In the data rows, 128 means zero.
Every row has a hidden score from 0 to 40. What is each row's score? 20 is about the middle. The score is a weighted sum of the row's numbers plus the product of two more (or one squared), each taken from its middle value.
[125 187 165  45  77 103  73 157 111  75 205 169 146 169 149 125 173 134
 132  95  90 126  58 134 180  48 109 182 139 203 178 152] >> 12
[122 230 214  79  89 125  66 174 125 147 134 136 149 143 105 126 155 179
 162 127 159  74  63  72 204  71 127 143  83 201 110 197] >> 19
[171 111 101 131 130 138 162 123 170 150 136 167 122 139  94 119 103 140
 137  78 112 135 105 139  82 157  97 126 178  93 150 108] >> 13
[137 121 122  74 126  90 116 140 152  77 115  94 117 148 115 169  82 112
 140 107 178 107 121 118 184 160 156 138  80 174 135 224] >> 15
[104 114 116 144 156 139 159 106 126 163  66 136 138 110 170 134 167 128
 110 130 106 130 176 142  94 166 120  63 169  87  88  86] >> 16
[106 203 186  66 100 150  54 215  72 121 110 181 163 201 138 139 102 130
 147  72 131 102 128 121 193  72 155 180  80 197 212 109] >> 21
[158 121 113  97  80 173 117 144  86 172 101 226  78 152 126  91 138 111
 123  82 118 139 179 136 126  87 108 170 130 122  85  71] >> 19
[154 124 134 178 136 209 136 127  93  88 110 175  68 110 177 122 135 139
 130  63 102 125 123 138 132 154 170  80 156 125  66 134] >> 21
[ 81 114 133 123 153 150 107 154 115 115 142 102 117 132 139 116 190 132
 114 111 106 138 171 124 122 150 116 131 142 109 161  56] >> 23
[161 117 128 100 117  89 130  91 124 123  74  59 103 107 146 170  68 126
 147 110 129 112 130 127 189  67 152 142  89 190 120 176] >> 9
[ 86 141 145 100 120 145  92  78 123 124 101 107 145 149 131 129 147 132
 143 145 193 113 159 123 194  51 196  99 100 182 187 114] >> 15
[100 189 183  66 121 119  65 145 135 151 171 140 114 132 148 114 126 173
 159 153 237  82 158  77 185  89 164 134 135 185 123 119] >> 24
[ 12 229 207   3 127 133   0 215  58  80 130 178 180 157 121 108 136 110
 144  68 135 124  60 143 202  54 164 175  46 189 147 165] >> 11
[143 104 102 138 135 120 142 125 174  88 131 106 114 100  89 161 185 150
 126 187 106 135 137 133 120 166 170 137 170  98 118 175] >> 22
[104 115 119 143 142 100 151 112 119 122  90 124  53 141 144 140  73 184
 115 140 152 178  81  98  96 132  94 137 105  89 167 114] >> 23
[108 116 124 156 146  66 145  97 152 138  69 125 139 148 151 130  90 123
 115 119 104 147 158 139 101 146 136  85 170  74 111 196] >> 6
[175 122 137 110 110 143 135  77 108 112  50 210  75 110 138 128 154 157
 106 161  70 134  98 141  75 121  74  78 149  93 167  77] >> 23
[ 92 255 240   4  83 208   0 154 120 158  96 147 162  99 155 184 149 142
 144 129 128 112 139 114 192  69 132 183  76 198 105  88] >> 18
[145 107 117 119 100 117 117  71 124 154 139 134 112 169 143 166 110 115
 133  99 137 118  79 136 181 125 114 149  76 198 189 202] >> 23
[ 84 126 127 180 189 161 129 221 128  88 152 139 132 157 155 157 198 108
 118 150 130 135 185 141 129 163 113 109 151  91 193 196] >> 14
[ 88 102 117 104 132 174 129 164  87 107  81 128 131 177 103 123 147  94
 131 150 134 142 143 130 161 165 126 170 163 149  84 168] >> 26
[122 144 136 163 157 132 164 148 114 102  91 185 166  84 164 150 169 148
 142 174 165 111 129 112 182  88 122 145 154 181 150  92] >> 25
[ 75 129 116 123 189 133 122 155 146 167 152  96 120 118 135 182 161  88
 130 168 133 136 223 128 122 149 234  98  96 128 125 136] >> 22
[124 116 104 143 148 115 148  95 122  92 113 116 203 133 119 115 124  87
 132 151 176 122 148 116 155 126 156 108 162 165 141 165] >> 24
[141 125 113 162 105 118 133 124 112 133 184 120 100  81 124 107 124 131
 114 133  91 119 114 131  90 118  54 152 152 103 111  98] >> 21
[120 105 113 146 136  95 150 142 126 112  97 120 145  75 131 146  79 149
 114 162 118 149 148 138  92 130 170  69 202  81 135 130] >> 15
[127 127 127  85 105 171 117 170 167 167 156  91 130  85 120 155 173 121
 134 103 125 127 133 157 173 135 126 146  85 177 169  69] >> 20
[ 78 255 232   0  80  79   0 158  92 179 175 100  90 146 148 146  88 115
 124 151 123 121 191 119 192  69 163 162 159 186 148  94] >> 19
[154 200 197 137  93 166  81 195 111 133 221 129  23 128 146 128 169 117
 145  96 149  95  86 106 179 103  55 179  73 202 205 121] >> 36
[149 146 145 135 101 136 129 128 128 131 147 149  88 146 154 122 199 167
 120  71 112 128 155 123 147  82  80 138 103 170 140 131] >> 14
[112 125 126 167 166 148 150 131 102 173  97 196  92 163 142  81 116 136
 117 100 169 141 163 139  74 180 115 114 112  63  91 126] >> 25
[153 111 127 115 103  57 124  64 165 140 174  85 189 154  82 157 134 146
 113  99 138 127 146 131 128 152 151 123 146 123 192 176] >> 24
[165 132 125 160 117 124 147  90 120 117 148 179 155 181 127 132 112 140
 129  77 118 128 218 137  88 143  85 119 175 109  32  85] >> 11
[ 95 129 124 169 165 190 147 115 111 160 215 191 119 133 125 136  64 118
 125  82 120 136 160 141  75 157  89 126 170  65  73 178] >> 21
[155 124 126 136 102 129 108 147 159 127 172 202 154 142 104 150 141 152
 123 140 132 128 141 132 156 111 162 153 108 162 117  49] >> 30
[130 213 193 134 115 117  96 163 117 120  79 133 116 121 135 140  96 181
 187  76 210  63 178  57 194  56 123 176 112 196  91 106] >> 19
[121 104 118 138 145 112 140 126 132  95  99 137  93 118  93 170 126 115
 116 152 112 131 134 152 118 178 190  70 129 112 113  57] >> 26
[155 121 129 117 106 164 141 150 110 174 128 152 146 202 105 114  95 157
 111 104 133 137 125 122 100 118 104 110 133 100 189  64] >> 24
[135  90 111 163 114 136 135 116 112 107  63 112 174  85 115 119 153 119
 138 113  85 133 118 147 163 112 151 146 183 169 142 202] >> 18
[162 150 143 166 101 125 115 166 127  43  86 173  76 144 145 119 124  82
 145 120  99 111 185 127 177  58  84 214  94 203 155 172] >> 26
[160 107 103 135 118 143 146 153  93  80 167 138  82 227 113 148  30 144
 132 154 104 126  98 141 130 110  96 150  82 125 111  52] >> 14
[157 144 145 134 102 155 129 154 142 146  33 153 181  43 107 134 125  96
 133 133 139 125  96 130 104 141  95 114  94 125 100 145] >> 38
[153 101 116 153 127  89 138 101 102 144 166 138 108 114 141  99  77 128
 132  56 121 122 126 153 160 157 190 133 125 151 172 170] >> 23
[110 111 118 110 131  97 145 119 126  28  85 127  98  46 152 160 138 137
 118 154 143 132 156 132 138 141 165 140 129 137 115 214] >> 18
[177 153 145  96  81 160 114 110 102 107 124 145  87 158 155 102 130 127
 142 121 117 117 117 131 148 133  89  93 129 151 118 133] >> 12
[119 100 115 116 141 141 129 125 131 149 188 154 103  96 141 121 159 107
 109 120 127 129 159 137 131 128 192  98 112 133 134 119] >> 28
[157 170 147 154 117 167 120 138 131  95 130 205 147 158 156 141 166 161
 108 164 110 123  61 128 175  73  62 146  63 173 109  65] >> 18
[156 110 106 111 128 151 147 144 173 151 136 189  57 167  92 163 119 114
 128 175 123 136 100 137 108 186 171  91 255 106 177 108] >> 29
[149 111 105 132 125  51 143 101 112 126 166 165 108 138 134 106 159 129
 138  96 131 139 175 129 164 116  47 130 103 156 157 145] >> 10
[ 86 123 121 173 170 179 169  72 119 123  42 151 125 120 135 155 206  98
 119 122 104 123  77 141 146 132 181 115 104 118 167 239] >> 16
[183 108  96 157 120  91 149 105 104 155 127  66 163 137 117 115 135 116
 121 147  78 116 108 150 105 188 150 123 157 102  41 159] >> 13
[157 148 145 109  99 115 114 152 122 205 170 106  65 133 169 139 157 109
 139 147 122 130 144 128 184  67  91 147  65 168 121 100] >> 19
[106 103 113 149 155  88 145 110 138 132 109 118  54 157 123  96 168 132
 128 163 136 154 117 109  73 141 143 130 173  69 178 151] >> 32
[107 105 109 147 141 100 144 140 129 187  76 171 129 169 106 162 141 151
 120  43 122 149 151 125  75 146 109 126 207  71 106 147] >> 12
[130 103 119 127 142 127 152  48 102  74  96 217 134 204 143 101 184 122
 127 142 130 121  46 144 174 156 172 162  90 155 105 183] >> 23
[164 116 119 149 114 221 141  66 126 111 110 129 110 188 135 133 153 145
 137 136 135 122 130 135 177  83 111 164 118 197 198 229] >> 11
[156 126 125 133 108 114 148 122 106 111 150 114 170 135  73 105 177 130
 114 137  93 123 144 132 105 140 123 115 180 111  97 112] >> 18
[ 47 216 195   3 107 141  20 139 158 122  88 110 104 151 103 124  70 115
 148  89 146 113 123 123 185  60 162 119  86 176 216 139] >> 6
[172 129 128 120 100 131 115 102 126 122  69  91 189 170 139 102 106 113
 129 157 116 132 176 131 155  85  24 209 131 150 114  89] >> 8
[ 91 118 121 169 162 105 141  62 140 131 122 119 117 165  66 155 151 158
 121  82 137 151  69 110  66 161 129  77  97  80 107 176] >> 17
[150 111 120 142 115  88 137 155 133 138 142 157 149 115  72 127 107 119
 124  93  98 133 143 127  70 144  47 129 193  81 121 166] >> 16
[ 21 130 154 159 201 177 123 125 127 180  39  63 169  86 127 120 141 122
 119 156 137 156  73 106 120  91 128 111 174  91 103 154] >> 20
[121 100 103 149 140  73 139  88 149 156 146 107 139   4 141 120  95 131
 126 156 153 128  42 141 126 111 145 129 104 133 191 135] >> 27
[170 165 149  99  98 197 104  77 139 167 143  55  87 120 146  99 191 139
 145 133 128 115  76 134 171  79  83 139 103 171  88 115] >> 6
[158 106 114 123 115 130 148 114 122 153 105 169 100 107 130 131 142 118
 128  98 112 137 194 133 116 127 169 108 107 118 134 176] >> 21
[141  99 113 127 125 144 141 145 166 123  63 195  96 102 105 126 191  89
 124 108 101 122 141 144  86 183 174  77 154  92  69  80] >> 29
[120  92 115 165 148 183 139 131 164 201 182 113 106  90 156 141 167 125
 117  76 107 136 138 133 146 132 208 135  96 132  90 115] >> 29
[ 99 116 108 149 169  79 142 184 152  56 180 153 144 125 123 156 168 113
 117 158 114 144 132 127  72 203 113  96 187  75 186  92] >> 25
[152 101 102 133 115 130 152  52 175 136 127 165 142  40  85 109 132 102
 125 198 112 138 183 141 106 164 184 104 151  95 144 101] >> 27
[152 145 149 168 127 155 138  99 116 103  73  95  94 145 180 108 106  72
 131 160  96 123 108 139 131 178 134 107 155 140  48  38] >> 34
[159 132 136 106  92 122 110 124 115  85  43 148 157 177 153  77 138 111
 134 207 122 137 161 138 161  79  97 198  96 164 148  96] >> 18
[154 110 106 158 131 125 147 133  83  54 103 175 110 109 130 100  49  88
 115 142  86 120 102 143 152 189 242 163 157 136  91 140] >> 34
[151 112 106 138  99 155 152  34 130 174 168 185 154  78 159 109  99 141
 148 123 138 117  84 132 195  54 157 167  70 197 156 136] >> 21
[139  96 105 168 132  70 159  99 167 103  89 177 127 137 125 130 130 143
 131 181 115 119  71 159  87 177  78  66 181  76 136  94] >> 15
[178 142 142  96 107 130 117 150 129  71 143  96 118  84 161 129 116 131
 147  77 114  99  90 115 188  77 112 133  88 193 143 249] >> 8
[105 103 120 139 146 131 132  99 158 105  67 106 102  87 103 132 111 128
 132 143 144 145 140 123  83 157 164 120 145  87 157  32] >> 31
[144 125 108 154 132  77 159 146 140  89 105 116 173  72 121 136 164 126
 113 158  87 139   7 156 155 154 127 127 116 125 109 153] >> 13
[162  98 114 151 117 149 154 162 110 176 117  82 137 212 151 136 150  92
 131 127 126 129 184 140 154  78  41 156 102 152 128  95] >> 10
[ 42 242 207  90 171 225  70 165 123  96  92 196  88 104 150 147 191 255
 191  16 255   5 120   0 191  63 135 160  71 178 138 108] >> 22
[172 103 110 124 105 124 141  65 166 122 186 180 181 119  97 124  99 124
 130 136 100 138  67 148 156 189 115 132 109 156 174  64] >> 29
[ 87 130 127  89 118 111 116 138 148 109 144 100 132 116 156 144 168 104
 124 143 140 125  90 135 162  84 108 138 153 161 158  67] >> 16
[114 134 130  67 109 144 102 149 175 156 169 105 186 110  93 102 144 105
 152 127 143 118 146 143 185  70  86 131  95 187 139 139] >> 9
[180 122 125 123 109  80 133  87  97 141  66  87  82 129  54 118 145 115
 136 141 142 122 150 137 172 159 131 163 137 162 203 187] >> 23
[110 109 113 148 145  62 143 106 137  83 120  97 195 105 143 107 145 153
 121 127 116 144 114 132  67 132 151  85 189  72  66 109] >> 11
[159 170 145 120 102  91 108 132 124 109  72  72 154  23 129 118  77 108
 160  94  79 128 165 132 165  83  59 171  87 166 164 124] >> 10
[168 142 150 134 108 180 136 104 121 112 172 119 160 103 162 157 122 113
 138 103 125 122 196 125 164  96  55 170 132 169  87 112] >> 16
[ 42 117 135 155 161  97 136 160 150 207 103 106  91  71  92 102 129 139
 127 191 139 143  70 131  87 186 145  52 157  80 109  48] >> 37
[186 141 134  94  96 146 109 107 126 125 162 129 127 126 137 150 200 139
 112 120 119 139 181 135 156  85 116 158  95 172 174 130] >> 20
[ 99 119 110 153 170 211 160 111 131 155 122 137 203 113 120  71 128 113
 124 180 139 135 139 146  88 184 138  94 240  81 110 163] >> 25
[ 68 108 124 146 179  67 128 108 138  94 110  96 161 170 132 129 125 135
 122 157 154 158 159 114  96 137 153 102 118  82 127 136] >> 16
[168 114 110 110  96 143 125 103 157 149 174  88 144 127  15 126 113 142
 116 188 123 111 101 140 149 123 139 146  28 148 114  87] >> 22
[ 83 107 108 172 169 132 148  96 174 131 172 183 134 113  96 158 111 133
 128 116 123 139 120 137  70 168 126 106 153  66  37 105] >> 22
[138 101 109 149 154 107 154 105 126 107 133 255 129 128  97 134 147 106
 113 167 128 129 147 137 106 180 155 110 109  97 173 144] >> 32
[159  93 111 138 104  71 132  99 129 108  69 106 125 149 150 129 111 127
 113 119 104 142 128 126  82 167 147  85 173  78 117 106] >> 25
[140 111 103 154 129 121 150 106  96 129 101  79  53 193 133 102 205 131
 117 120 132 129 124 129 121  96 111 122 107 127 171  81] >> 19
[100 132 125 159 194 104 149 127 139 110 142  99 125 123  81 129  81 152
 124 137 125 153 157 123  77 122 133  61 142  81 189 144] >> 8
[104 108 135 120 118 138 112  95 135 149 121 118 126  86 130 122 124 129
 115 141 114 131 114 140 132 129 142 158 104 133 100  96] >> 28
[ 80 159 145 143 152 127 125  82 118 140 116  87 190  84 122 119 169 252
 164  13 255  54 121  30 189  82 193 153  96 191 170 141] >> 24
[123 134 135  67 111 117  95  81 187 167 148 148 174 129 120 127  67 124
  92 135 155 138  43 118 125 110  87  97  77 148 146  91] >> 28
[159 118 109 182 126 111 152  72 110 126  30  66  93 107 159 139  80 137
 129  87  82 126 139 137  89 156  64 107  92 100  98 143] >> 14
[149 117 130 148 121 132 145 126  76 118  68 219 174 167 105 104 128 131
 114 149 119 136 117 148  90 211 127 119 130  92  97  79] >> 32
[144 187 178 117 105 221 104 145  94 159 159 155 135 144 137  97 219 167
 153 126 128  95 165 114 182 108  99 152  38 191 102 109] >> 20
[ 25 121 135 162 213 117 119 197 147 118  66 201 143 143 146 111  90 105
 124 162 121 144 198 120  90 151 147  68 178  66 132 126] >> 30
[ 61 110 120 160 182 110 147 163 138 101 128 189  59 136 116 191 130 120
 118 166 120 137 125 119  85 171 156  36 143  68 115 132] >> 25
[164 113 110 117 128 157 149 144 121 234 201 124 192 204 111 150 177  98
 123 173 120 133 106 132 115 122  45 133 142 129  95  71] >> 16
[  0 255 245   0 160 147   0 244 111 112 149 123 132 130 126 126 111 255
 177  42 255  32 104   0 192  42 133 152 118 186 228 116] >> 24
[141 231 221 100 100 240  78 223 120 106 148 105  96 142 147 118  29 163
 148 104 110 105 177 109 185  66 105 192 119 205 111 167] >> 17
[139 156 158  56  98 120  82 183 110 176 198 103 147  37 133 118 157 114
 116 165 115 118 169 136 188  89 143 157 106 188 101 207] >> 18
[151 101  99 136 123 187 141  66 125 124 194  43 156 140  87  95 104  97
 110 176 109 127 137 136 107 178 153  70 163  86 124 125] >> 15
[169 120 120 134 122 134 151  57 123  95 163 130 104 135 130  88 171 128
 117 132 107 120  95 143 133 112 114 133  75 150 169  46] >> 24
[164 144 137 118  89  85 100 198 158 134 164 148 124  83  67 132 132 149
 134 150 135 115 177 133 136 103 120 162  78 139 137 168] >> 20
[ 91 104 100 127 130 148 137  94  87  88  95  39 171 141 125  93 151 136
 129 189 146 132  33 132 139  95 110 151 147 133 125 137] >> 10
[139  93 108 136 111 179 157 138 181  96 193 131 125  41 102 119  98 148
 133 170 102 136 123 140  87 120 129 158 106  91  43 127] >> 19
[ 89 116 140 143 172 137 144 179 162 100 177 131 177  90  97 153 130 150
 106  81 144 143 104 133  88 169 140 110 127  71 154 123] >> 23
[161 190 170 104  83 160  88 148 135 131 140 213 155  51 137 121 215 134
 150 154 146 101 134 125 194  86  83 183 110 198 189 157] >> 24
[118  98 114 157 141 103 151 133 122  99 170 118 101 118 130  96  96 154
 114 120 148 141  74 128  83 132 115 139 191  90 255 129] >> 27
[ 99 113 103 124 135 187 148  93 131  94 135 103 212 122 156 129  82  85
 110 114 163 115  93 127 153 128 147 146 103 162 210 113] >> 38
[151 125 124 125 111  69 141  97 129  98 104 120 148 148 136  93  30  78
 122  78 112 122  80 135 122 166 115 100 125 131 141  91] >> 27
[ 95 106 131 134 172  86 150 100 125  63 113 137 156 191 129 134 107 133
 128 151 155 133 117 133 141 126 111 181 122 152 131 129] >> 20
[136  98  96 145 132  86 144  65 134 106 171  58  53 162  98 190 121 141
 117 151 141 146 146 122  80 147  91 114 150  84  72  94] >> 14
[120 111 111 121 122 111 125  96 137 105 180 138 101 125 137 134 102 185
 111  90 127 158 140 123  58 174  85 146 102  77  81  47] >> 20
[165 111 111 124 114  96 138 118 125 112  55 140 130 100 117 128 157 119
 124 173 123 127 161 133 108 151 171 139 209 114  84  81] >> 26
[135 104 117 146 171 131 139  98 118  53  84 125 165  89 164 121 156 122
 107 155 104 140 178 121  67 175 119 116 125  77  72 102] >> 22
[ 75 131 132 182 190 150 148 201 137 126 147  40  79  64 125 159 192 114
 122 115 112 138 175 138 109 174 151  52 129  79 164 178] >> 14
[157 154 134 118  88 111  92 158 146  56 145   5 176  83 102  98  31 103
 136  96 166 109  91 133 178  70 126 144 108 174 181 104] >> 12
[126 102 120 156 139 160 150 141 103 140  97 176 162 125 133 129  83 106
 133 113 141 129 115 138 173 141 134 174 171 170 164 167] >> 35
[158 133 132 128 124  63 145 135  77 102 198 155 191 113 131  89  86 123
 136  50 106 107 124 130 124  99 152 154  95 127 153 127] >> 22
[151 100 107 152 144 125 155 114 107 130  74 111 155 106 131 114 204 138
 128 109 116 128 130 129 113 143  62  90 140 109  59 183] >> 8
[ 84 109 121 149 176 104 135 122 111 103  98 129 120  98 147 102 114 164
 120 116 129 137 184 128  94 182 163 143 104  96 114 162] >> 24
[128  99  93 111 116 124 145 101 153 114 102 136 162 128 132 147  71  95
  96 139 141 136 201 152  88 111 155 119  99 109 137 118] >> 18
[132 108 117 108 119  49 144 165 133 132 133  67 134  55 134 117 122 126
 122 154 165 139 143 138  99  87 181 109  78 101 186 114] >> 29
[ 99  93 104 146 139 122 146 135 132 114 157  56 157  77 130 142  95  92
 116 147 128 128 116 150 152 131 159 151 102 138 125  67] >> 26
[125 122 124 155 142 176 154 117 180  62 164  60 208  93  44  99 106 143
 122 117 134 141 129 132  73 191  83  85 125  64 189 162] >> 13
[139 103 111 145 131  77 143 124 156 147 137 137 118 146 146 124 140 103
 109 124 111 142 162 132 111 158 172  92 183  89 131 224] >> 18
[105 104 126 112 131  68 117 137 182  79  91 124 107 102  75 151 102 111
 111 121 168 134 103 132 149 127 172 125 138 143 118  96] >> 27
[149 120 116 149 125 117 151 105 137 218 108 102 154 137 148 141 157 101
 147 110  86 122  90 138 153 140 145 147 128 154 106 154] >> 17
[ 50 120 107 168 172 193 145 154 107  95 195 182  68 166 143  98 147 106
 116 159  91 139 148 132  88 188 165  22 165  76  79 168] >> 27
[162 110  93 161 123 109 162 115 204  91 193 183 233  94 118 135  72 117
 122 176 148 133  79 134  86 134 160  82 140  90 107 152] >> 19
[150 101 100 153 120 109 162 145 100 161  55 135 163 121 170 143  97 122
 139 102 152 110 121 117 182  79 147 146 113 188 111 181] >> 21
[ 84 115 118 143 178 122 140 130 136 129 160 114 131 154 140 153 121 134
 131 131 150 128  67 134 139 142 219 142 112 127 139 210] >> 20
[130 102 111 166 112  57 157 163 105 130  94 155 173 222 131 107  72 122
 126 160 120 141 131 141 151 156 131 128 136 144  87 183] >> 21
[138  97  92 146 133 114 155  92 182 159 139  83 185 139  81 136 150 132
 120 176 112 124  99 132 116 151 106 117 132 135 153 141] >> 17
[ 75 114 122 154 169 114 144 196 147 179 120 126 146  97 134 140  51  98
 128 187 133 130 209 132 107 181 172 114 174 106 114 178] >> 39
[148 216 179  91  96 198  72 189 111 187 133 130 137 110 119 118 173 136
 146 170 149  91  42 102 169  94 190 154 159 171 115  78] >> 34
[169 136 131 125  99 173 118 165 121  33  58  98 199 138 143 132 117 141
 134 120  85 129 122 138 140  79  51 116  56 148  99 134] >> 3
[107 110 132 142 138 135 114 125 118 104 109 202 117 123 157 115  62 140
 126 158 104 147 142 125  92 160  85 140 130 113  80 140] >> 39
[100  95 102 140 144  65 136  93 139 118 181 137 136 192 111 107 104 112
 142 177  99 130 160 142 142 150 160 137 121 152 139  96] >> 21
[ 92 154 149  66 160  99  99 130 118 170 175  29 131  31  99 138 120 238
 176 108 255  39  82   0 198  38  69 142  89 181 184 130] >> 21
[120 100 127 159 143 122 149  59 127 129 102 112 167  94 166 103  83 136
 122 118 114 138 114 134  75 160 119 133 201  78 153 144] >> 21
[149 112 119 137  98 172 140  45 103 105 170  94 112 182 101  88 180  89
 117 157 123 139 158 135 117 103 111 147 161 117 119  69] >> 22
[ 99 120 121 160 175 145 138 160 130 126 199  85 135 140 133 141  81 153
 124 211 107 155 114 119  82 139 107 113 141  90 145 157] >> 16
[ 93  93 117 137 145 145 136 157 148 115 118 200  86 130 105 143  65 143
 132 133 106 138 120 126  69 155 111  73 167  81  94  92] >> 27
[ 76 129 123 158 193 142 143 134 133 107 176  80 165 130 139 168 104 154
 131 177 119 142 127 124 131 177 136  48 155  81 100 168] >> 3
[150 101 122 128 128 133 146  74 123  99 183 112 137 148 125 100 107 148
 156 125  98 121 179 139 157 145 202 133 141 135 131 186] >> 19
[162  96 102 153 119 115 155  96 137 222 108 134 141 169 115 137 182  60
 130 122 112 124 106 143 159 122 183 128 134 144 172 124] >> 32
[154 116 130 152 106 181 138 142 110  47 169 133 130 197 146  97  63 147
 121 112 117 132 167 136  78 144 137 123 128  98 105 103] >> 19
[158 104 101 165 125 179 163 139 172 138  91 114  84 127  95 162 175 148
 125 146 114 139 151 142  88 149 145 126 154 109 153 121] >> 20
[138 120 118 147 122 118 153 126 121 165 132 120  62 137 169 157 112 135
 128 111 141 132 190 129 122 110  75 101 101 118 144 154] >> 10
[ 72 104 108 136 163  94 134 146 156  88 150 126  92 103 135 113 184 110
 117 159 151 145 116 126  76 171 129  86 173  86 108 123] >> 26
[149 157 162  63  74 122  83 208 115 128 197  30  90  82 156 105  64 114
 130 148 124 119 169 137 191  96 140 145 106 172 174 142] >> 17
[138 108 117 147 103 163 139 113 122 175 152  95  95  65 163 147  15 155
 126 173  96 142 181 117 111 106  67 162 115 120 127 179] >> 22
[153 106 103 140 143 102 167 144 113 137 185 224 160 176 172  75 101 129
 140 137 142 118 165 138 138 132 119 133 127 142 134  87] >> 20
[ 39 137 156 170 187 164 141 149 125  89 116 102  36 165 114 165  76 104
 137 158 111 137  86 132 118 155 160  81 143  87  81 207] >> 17
[176 125 130 131  95  96 140 140 125 144 184 139  99 122 163 144  40 120
 131 119 112 139 154 127 109 127  98 152 141 122  44 147] >> 18
[132 202 201  83  91 180  49 125 113 115 124 125 128 135 150 120 180 116
 124 155 112 123 149 113 176  49 120 147 103 177 137  95] >> 22
[160 116 113 154 100 147 146 147  68 165  60 156 124  79 156  85 100 117
 116 121 110 141 176 143 136 113 171 156 151 137 109 162] >> 24
[155  98 111 144 127 137 161 113 127 177 106 142 135 182 143 151 110 144
 119 162 123 136 190 142  84 151 210 135 133 107 170 105] >> 34
[118 120 111 169 119  99 157  81 118  79 138 128  75 151 150 115 104 129
 111 119  96 132 122 131  71 167  83  60 130  77 140 135] >> 17
[126 141 142 142 154 165 150 157  88 143 155 146 121 166 136 106 144 104
 148 103 100 117 141 127 128 122 148  79 112 130 135 134] >> 17
[168  93 122 140 109  60 146  73 138 163 109 133 102 198 117 144 112 144
 119 145 128 140 134 120  81 136  69 139 151 110  59 113] >> 22
[157 121 119 109  99  79 127 114 116  62  83 145  91  98 155 170 179  87
 129 116 101 121 149 133 194  90  30 137  87 193 107 126] >> 15
[150 159 139 105  82 134 110 145 112 165 184 118 114 231 149 157 176 107
 143  92 109 106 193 116 205  48 139 140  56 202 107 137] >> 11
[171 114 120 118  83 128 155 124 126 107 158 100 144 176 165 106 128 118
 132 178 102 136 179 134 148  94  48 179  78 137 111  91] >> 10
[109 125 140 165 176 141 140  97 110  91 142 106 137 198 163 117 138 127
 114  53 130 161 147 104  87 136 171 103 127  78 142  85] >> 28
[165 144 136 117  96 110 126  72 139  70 132 113 129 182  86 127 127 120
 126 136 125 129  80 131 128 129 117 150  90 147 146 125] >> 19
[121 108 117 102 118  87 108 113 172  82 147  78 163  60  97 117 125 151
 113 154 134 147 121 128 117 106 168 123 114 131  70 125] >> 17
[125 124 123 157 136 127 169  93 135 152 223 119 166 157  96 120 157 113
 114 189 116 126 159 135  99 162 129 118 105  99  78 141] >> 20
[161 128 118 113  85  68 129 158 176 157  89 140  77 126 120 154  90 136
 130  41 101 124 162 146 166 149 145 135 136 171 163 115] >> 16
[143 120 120 113  97 117 135  83 127 100 133 122 144 105 141 149 108 124
 132 129 110 113 122 139 144 112 101 158 126 143  96 162] >> 11
[148 135 134 109 106 104 105 119 161 114 109 115 117 142  92 137 183 146
 140 108 118 118 106 122 167  95 101 155  61 173 127 139] >> 14
[162 201 177  92  88 118  72 147 129 145 139 150 137 144 128 124 100 122
 127 107 114 122  91 122 181  54  70 150  87 185 158 168] >> 10
[100 102 120 146 144  80 121  64 113  94 139  86 178 179 128 117 147 126
 130 145  96 147 153 129  69 184  89 121 152  77 157 142] >> 16
[123 104 116  93 112  66 130 151 177 140  95  75 112 106 114 135 175 150
 113 183 113 140 122 127 115 145  84 147 116 124 180  72] >> 23
[146  95 104 154 125 149 152 112 155 104  98 143 169 128  97 111  78 145
 122 174 126 133 175 124  75 112 115 110 138  86 109 137] >> 15
[157 104 116 155 122 156 170 122 128 142 167 135 147 149 158 175 169 106
 121 185 139 131 196 142 105 161 154 110 127 111 148 103] >> 28
[115 121 112  99 113 104 131  65 120 124 103  78 123 136 152 135  94 156
 126  88 128 126 165 134 125 125 176 149 119 140 116  43] >> 14
